Rotation paths and how fast each direction turns (degrees a step):
Each turn is a multiple of 5 degrees from 10 to 175, or 0.
Each row of a path follows its step; steps can be skipped.
path 1
step 0: [  8   2  19  49 -21 -31   9  -3   6  -9 -34   8   2   6 -45 -14 -25   4
  18  -6  19 -22  28  -6 -15  11  27   5   3  -6  10  -5  29 -36 -17   9
   6  23 -34  25   2   7   2  -2  14  -6   0  62  12 -22  -8   6 -10  23
  -4  15]
step 1: [-17  -9 -15   0 -24  -8   7   7 -18  -6   2 -38  20 -19 -24   2  16  25
  12  20 -15  16 -11  36  19 -22 -33  21  19  11   7  -7  19 -35  -3 -35
 -10 -33   2  -4   8  22 -27 -18   5  52  -2  21  15   0  32  22   6 -25
   0  16]
step 2: [ 32  18 -11  -5 -16  -2  -3  16  28  22  16 -16   8 -19  -5 -10 -11 -16
  24  11  -9 -42  11   8 -32  -9  19  38   1  28  24 -13  11  27  20 -31
   6 -22  19  -6  35 -40   9   3  27  -1  11  -2  33   2 -29 -15 -31 -18
  15 -14]
step 3: [-31  23 -10  18  -1  13   8 -24   4 -11 -23   3  57   3 -22  32  -3   2
  -9 -23  10  13  31  20 -40  -2   9  -4 -39  11   9 -27  19 -25   9  -5
 -12  15  -9  19 -27  -9  27 -16 -21  14  -1  23  18   6 -43  -4   7  -2
 -32  -5]
step 4: [ 10   1 -24   5 -11  32 -15  -6 -16 -10  -2 -55  -8  -1   4   0  17   7
 -21 -35 -13  -4  -3  -8  16  -1 -31  45  12   6   4 -34   5  -7  14 -24
   0 -12 -13  25   3  10   3 -24 -63 -18  21  15   0 -13  34  -2 -11 -11
  35   4]
step 6: [  5 -45 -12 -36  27  12  -7 -18 -17 -13 -15 -14  14 -17  17  54   1  25
   3 -14   1  20  31  26  14   1  10  -4 -33  -9   7 -10  27 -14  -1  -5
  -6  24  31 -10 -31 -29  -6 -31  -5   4  -3 -33 -11  14 -32  -3   8 -15
  18 -17]
step 9: [ 11 -80 -15 -31  16   3  11  44 -26 -24 -12  -3  28 -16 -23  -7  21  33
  17  -5 -23  -4 -14   1  23 -13  25  35  14  -6  -5  16  -3  -1 -10   0
  13   6   3  -8  15  -8  10   0  20 -15  -5 -38 -21   6   8   2  14 -18
   6   8]
step 12: [ -9  -9 -35 -17 -17 -24  43  24  -8  -1   7  -7   1  20 -25 -20  15 -14
   9   2  22 -27 -20  -4 -12   2   4  62 -12  19 -14   6 -36 -14  -9  -8
  35  -4   6   7  27  -3 -10   3  -9 -13 -37  23 -18 -15  29 -14   7 -32
   7  17]
step 13: [-16  -2 -58  26 -14  -5  14  -3  27  -7  -6 -11  26  12  16  -1 -23 -36
  21  26 -29  18   7 -24   5  23  49  -1  -1   6  -4   9  16   0  31 -26
 -21  -1 -14   0   5   5 -37   1  14  44 -13 -10   1 -16 -29 -14  -1   8
  -2  -9]
step 14: [  5   1 -19 -25  27 -26 -14   1 -34  14 -19 -16  17   3 -12  18  30 -32
   2 -11   2 -14 -39  39 -29  24 -13   0 -24   6  11 -15  42  27 -27 -21
 -32  -9 -22  31   0   8 -18 -27  -8 -17  13  -7   3  23 -14 -27  -1   9
  -2  12]
step 15: [ 11  50  21 -16  -3  11  -8   3 -16  -4 -17  -1 -30  40  -6 -21   1  -9
   7   6  38 -21  10   0  -2  21  31  14  -7   3 -10  -6 -26 -37   1 -28
   3 -20  -8  32  -2 -11  10  -8 -36  36 -30  30 -17  -8  -3 -25 -26  -8
  28  -6]
Speeds:
[ -7  12   5  -6   5  -1  -7  10 -11   3  -3  -3  -7   4   4   1   5  -4
   1  12   8  -7   0   5   6   3  -7   4  -1   4  -1  -6   3   1   9  -1
   5  -2  -4  -5   8  -3   6   1  10  -7   5  -6   3  -2  -8   5   8  -2
  -4  -1]
115
[ -6   6   6   4  -4  -8  -9 -12  -5  -2   2  -5   0   2  -5   4  -3   6
  -7  -1   3  -5 -12  -1  -3   9   1   5   1   0  -6   6   2   0  -9  -1
  -2  10  -1  13  -3   7   5   0  -4  -1   5  -4   9  -5  -2   9   0   4
   5 -10]
100
[  4   0   1  -4   7   1  -3   5   5  -4   8   1  -1  -1   2   9  -1   0
  -4  -3   9   6 -12  -6   1   6  -1  -4   9   4   7  -4  10  -7   6   9
  -2  -3  -4  12   3  -2   3  -2  -3  -2  -9  12   0   3  -4   7  -4   3
  -1  12]
100
[  2  -5   4  -2   8   7   1   0  -2   7   5   2   2   1  -2   0   1 -15
  -7  -1   5  -2   2  -5  -2  -2   9   8   0  -8   2  -9  10  -7  -5  -8
  -3   2   5  -5 -13   9  -3  11   5  -1   2   0   5  -4   3   8   2   0
  -7   1]
135
[-10   1  -3  -6  -6  -2  -5  -3   6  -1  -8 -10  -1  -8   1  -3   2   3
  -1  -9   2  -4  12  -8   5  -7   3   0   2  -7  -1  -2  -1   4   0   5
  -2 -13  14   6  -5  -1   5  -8   5  -6   4   5   7   5  -2   9   1  -2
  -4   0]
20
[ -6  -7  10  -1  -1   3  -3   2   2   9   4 -12   1   4  -3  -3 -11   0
   3 -10  -5  -7  -2   7  -8  15  -3  -2   2  -8   9  -8  -8  -4  10   1
  -1   3  -3  -6   2   2   0  -6  -2   7   1   3   3   8  -1   0   0  -5
  -3  -3]
25
[  3   4   8  -3   7   4   5   3  -1   1  -2   5  -9   1   4   3   7   0
   0   0  -5  -7   6 -10 -12   6   8   8   7   5  -5   6  -9   6   5   3
  -5   5   5   4   5  -5  -5   2   2   5   7  12   8  -6   4  -2   2  -4
   7   5]
140
path 2
step 0: [-12 -13 -18  24  13   0 -19 -19   2 -21   0  14  -4 -34  13  26  -5  -9
   9  15   5 -12  66  20 -45  -2  21 -27 -19   8   1  -3   1  33 -32 -30
  12  13  14 -15  -5 -21 -15 -15  -2  13 -51  14   5  -6  -8 -14 -19  -1
  36  11]
step 1: [  1  -7   8  26  33 -14  32  53  16   5  37  19  -4  15  -6  -1   2  -7
  -4 -11  23 -13  42  -5 -16  20  -2  22   5 -16  -3  -8 -15  17  -5   8
 -52  12  19  13  10   3   0   7   4 -13   8 -11  -6  -2  30 -15  58 -24
 -33  19]
step 2: [ 14  -8   1 -14  19  -8  -9  28 -15 -32   3   3  18 -27  -2  28  -3  10
  18   5   7   2 -11 -21 -12   6  54  16  -5  27  -1 -42  50 -10 -16 -32
  -5 -45 -17 -10  -4   1 -41   1 -36 -17 -14 -17  21  16  17   5  -4   7
  -8 -27]
step 3: [ 15 -35 -20  39   9  -9 -25  50  12   3 -36 -20  -7  -3  17  -5 -42  -2
  -9 -13   7  -7  52  -1  19 -44  14 -13  20   3 -17  14   7   9  -9  53
 -12   4   2  -6  -9  -1  14 -27 -24  -3  -9  -5  -9 -13  12  -8  -1  11
  25   2]
step 5: [ 37 -10  16  15  -8  32 -14  14 -23  -6  29 -20 -33  25 -33  25  26  -8
  12 -18 -54 -10  11  11  23 -26  21   8  27  28 -23   1  -3  -6   7  -7
  17 -56 -15   3   4 -15   7 -21  -5 -23  -2 -21   9  -2  11  -3  -4   2
  27 -16]
step 6: [ 14 -22  15   9 -12  -4   0 -15  18   9  13 -12  17 -33  23 -23   1  25
 -32   2 -32 -13  -5  12 -23 -22  24 -56  27  24   6  -4  30  18  28  54
  -2   4  16  13  19  -4  16  26   1  20 -36  18 -11   2 -20 -21  20  -3
   3  -1]
step 8: [ 10 -39   7  10  14  -7  -2  12 -13  26  44 -21 -35  34  -8  -2  18   7
  -1  14  -7 -10 -20  14 -15 -26   5  -4 -11  11 -22   5  58 -28 -23  -1
 -16 -15   4   6  11 -15 -27  12  18 -14  15   0 -20   7 -53   0  -2  -9
 -45  -3]
step 9: [  2 -17   5 -26  10  11   4 -11 -11 -11  12 -15  25   0  19   0   9 -47
 -25  14  15 -23 -31  10  19 -19  35 -18 -32   0  14  -7   4  10  10  58
  10  22 -15 -12 -17  26  -8  10 -65   8  -1   3   0   0  16 -29 -25  10
  -9  19]
step 10: [-10   5  29  14 -18  -5  -1  40 -16  26  -9  20 -27 -36 -17  -1   2  14
  12  25  13   9  19 -10  -1 -20 -26  18 -22  -2   6  28  -8 -69  -3  17
  35  20   3  13   9 -18  -4 -12  -6  -2   1  16  16 -14 -25 -33 -29   6
 -21  30]
step 12: [ 26 -17  35 -27 -15   5  19 -19 -34  25  -5  14 -16 -36  -9   2   1 -18
  -9  -7  16  20  32  35  -2   5  35  -4   0 -23  -5  -5 -26  28  37  12
  25 -14  11  11  35 -15  -9  13 -26   6  24  -9  19  -5   9 -21  14  43
 -26   6]
step 14: [ 18 -25 -11  17  22 -32 -16  17  -2  18 -21  24 -15  23   4 -15   1 -20
 -11  12   6 -13   9  50  22  21  -1  -8 -34 -12  14 -20   7   9  24 -16
  -9   9 -15  42  -4  13 -28 -31  14 -24  34   5  14   2  -1  13  52   9
   0 -35]
Speeds:
[ 3  7  6  4 -6 -2  7 -2  0  2  2  6  7  1  2  9 -9  0 -2 -6  3 -2 -5  6
 -7 -1  1 10 -2  5 -6  1 -6 -4  6  4 -4 12  0 -4 16  9  6  5 -8  6  3  1
  7  2  9  4  5  0 -3  8]
130
[-15  -1   2   0   3  -2  -5   1   1  -8   2  -8  -1  -4  -4  12  -2  -3
  -3  -8   8   8   9  -1  -5   3  -2   5   4   0   8 -11   1   1   0   3
  -7   4  -5  -6   7  -2   6  -1   3  -9   0   3   2   1  -3   1   7  -2
  10 -13]
20
[  3   2   6   3   5   4   9   3   1  -3  -2   2  -5  -1  -1  -2  -2   3
  -7   2   2 -18   1 -11  -9  -2   9   1   0  12  -1   2   0  -1  -2   8
  -7 -14  -8  -1  -3  -6  11  -3   1   0  -5   0  -4  -2   0  12  -1  -1
   3   0]
20
[  9   0  -2   4   7  -2   0  -9   6   4   3  -1  15   4  -5   4   1  -6
   2   8   1  13   0  -4   3  -6  -2   1  -2   8   1  -8  -2  -8  -3   1
   2  -4   5  -5   2  -9   2 -15   1   0  -3  -2   2   0  -8   7   8   5
  -1   8]
130
[ -3  -6  -7  -7  -2  -4   8   2   1   0   1  -7   0  -6   1  -1 -10   6
   9   3  -7  -9 -11  -2  -2   1 -10   3   3  -4  -1  -4   2   5  -1   2
   4   3  -4  -6  -2 -14   3   1  -6  -1   0  -3  -4   9  -5  -6  16  -7
  -1   6]
155
[ -4 -12  -7   3  12   0   3  -5   0   8   0   2   4  -3  -3   3  -5  -3
   0  -8   6   3  -7  -1  -1  -1   4  -1  -5  -6   1   9  13  -9   3  -5
 -17   0  -3   8  -4  -6  -4   1  -5   9   3  -5  -1   1   7   2   1  -1
   1  -4]
60
[ -1  -6 -12   4   6   3  -1  -2   1  -4  -2  -2  -7   4  -8   4  -5   5
   2  -7  -8  -5  -3  -2 -10  -7 -11   3   2  -1  -7   3   3   4  -8   3
   0   1   7   4  13   1  -3  -6   0  -3  -8   1   9 -10  -6   0 -11   6
  -3  -1]
140
[ 10  -2   1 -11   6  -5   3 -11   6 -12   0   5   2  -3  -3   0   3   5
   0   2  -6   5   3  -2 -13   4  -5  -5   2   3   2  -4   6  -6  -6   3
   2   6  -5  -4  -5  12   2  -2  -4   6   2  -4  -3   7   2  -1  -8 -12
  -2  -7]
160
path 3
step 3: [-23 -60  33  34 -20 -18 -13  16   4 -34 -10   1  16   1   1  32 -19  -6
  16 -18  23 -18  23  -4  -8  28 -13 -14  -5   0  -6 -41   5  17 -35  12
 -41  -3  38  34  19   1  12  -9 -14 -41 -17   5   9 -33   1 -10   3   2
  34 -20]
step 4: [-29 -55 -20  43  -1  -3   0   8  -9 -23  18 -43   4 -18   8  16   5 -20
  12 -13   0 -31  14   7  -7  39  -7  -1 -49  -2  -1  17  -9 -12 -29  12
 -44 -23 -11  35 -12   1   5 -31 -17  -6  17 -23  12 -20  28 -39  16  24
   3  -6]
step 5: [ -7   6   0  41   5  41 -12  16 -12  -6 -14 -35   0  21   1 -31 -12  -7
  19 -24 -23 -26  -7   6 -28  48 -17  17 -39  -5 -15  56  -1 -13  23  17
  -3 -15 -15   9   2 -24  25 -32 -20 -30  -6  11  25 -13  10 -39 -14  30
  -1   7]
step 6: [ -3  14  22  12  16  26 -34  24 -15  20 -17 -22  -3  22  -2  -4 -24 -16
  18 -30 -11 -13  -9  22 -42  25   0  39  -1  18 -11  -9  16  11  32 -32
  -3 -46  52  -7   6 -18   5 -31 -14 -42   4  30   2  -2  21   3  13  31
  11  23]
step 7: [-15 -31  15 -19  -7  42 -19  23   7  12 -16  18   7  -1 -34  19   2 -37
  28  -7   0   6   5  -2 -25 -13  19  16 -31  29  -6 -45 -24  13  14  -5
 -32 -34  37 -11 -29 -23  23 -18   9 -23   8  27  -3  -1  20 -10  38  22
  30 -25]
step 8: [-33 -12   6   3  -5  -3  26  -1  12  -7  -8  22  37 -27   0  13  11  -6
  45 -25  -7 -14  -2 -20   8  10 -14  -9 -47  27 -27 -25 -26   2  20  13
 -26   1  23 -16 -26   2  54  -5   3 -34 -19 -41  17  -7  25 -16  17  19
  42 -13]
step 9: [-17  -9  -8  13 -13   8  29  -4 -10 -35  -1 -16  19  -9  21  18 -22  33
  31 -33   0 -50  -1 -10 -11   5 -34 -16  -1 -37 -42   9  -8  19 -15  10
 -43  -6  44  -6  -8   5  26 -30 -14 -26 -37  -9  23 -33 -11 -16  19  12
  14   7]
step 11: [ -7 -21  -2  27   9  20   6  27 -22  -1 -18 -12  -8  18 -33 -49  19 -51
   3 -10 -10 -17  -8 -22 -21  29   5  17 -21  -7 -14 -23   2  26  39  15
  24   2 -12  17 -50  -9  -2 -37 -23 -49   2  15   2 -16 -23 -22  14  21
   7  14]
step 12: [-16 -11  -3   9  18  -4   5  13   7  35 -23  -2   3 -22   0 -17  14 -13
   9 -25 -46 -28 -38 -33 -39  -8  16  43 -13   8 -31 -19  -2  17  12 -31
   6 -26  32   9 -49 -23 -13   4  -4 -43  10  -3  12 -27  14   3  -8  36
  21  21]
step 14: [  4   8  17 -30  14  12  13  17  25  -1  27   7  24  -2  13 -20 -16   5
  24 -41  -5 -40  26 -30  28  27  19 -18  -2  15  14 -36 -26  32   8  14
  -1   6  35 -25   3  31  39 -18  -7 -46 -14 -19  -6 -28  -3 -36  19  -7
  10 -13]
step 15: [-15 -27  10   1 -22   2  39  31  -1 -12  17 -25  23  12  -2  -7  22   5
   8 -30  14 -50  26 -22  31   7  13 -16  -5 -37   0 -19  12  59 -20  -3
 -12 -11  11   7 -11  16 -22 -37 -18 -40 -18   7  10 -37   0  -5   5 -14
  42   1]
Speeds:
[  1   6 -11  -3   7   0   1   6   3   7   6   6 -10   3   0  -1   3   8
   4  -5   3  -1   1  10  -5  -5 -15   4  -1   4  -1   5 -12  -3  -5  -4
  -2   4   3   0   4   1  -1  -1   1  -5  -7  -1  12  -1  -2  -9  -6  -4
  -9   5]
90
[  9 -13   6   1   5   2   8   3  -3  -1   0  -5  -7  -3 -10  -6  -2   6
  -4  -3   2  -5   2   7   2   0  -3   6  -4   1  -1   6   9  11   5 -11
  -3   1  -1  -4  -6  -3  12   3  -4   4   4   3  -6  12  -1  -1  -7 -10
   0   5]
70
[  3  -1  -6  -2   2  -3 -13   2  -4  -7   7  -7  -7  -7  -3   2   2   0
   5   4   4   1  10  -5  -6  -9   5   0  -1   5   6  -5  -7  -2   1  -1
  -1  -3  -3   2  -4  -3   8   0 -10   7   8  -2  -2  -1   1  -5  14  -5
 -14  -9]
115
[  0   2  -5  -4   4  -6   2  11   2  -4  -2  -2   3 -11  -5   3  11   3
   6   6   1   0  -5  -4  -9  -2   0  -8  -8  -9  -3   2   1  -3   0   1
   1   2 -12  -2  -5  -3   1  -2   1   3   7  -2   3  -6  15  -1  -9  -1
  13   8]
95
[-14  -3  -8  -4   0   8   3  -8   1   1  -1   1   1   2  -9  -3  -9 -12
  -2   0   5   9  -1  -1  -7   1  -6   3  12  -2   2   0  -2   2  -1 -10
   9  -1   2   2  -3   0   8   8  -1  -1   7  -5   8  -6   6   4  -4  -7
   6  -5]
70
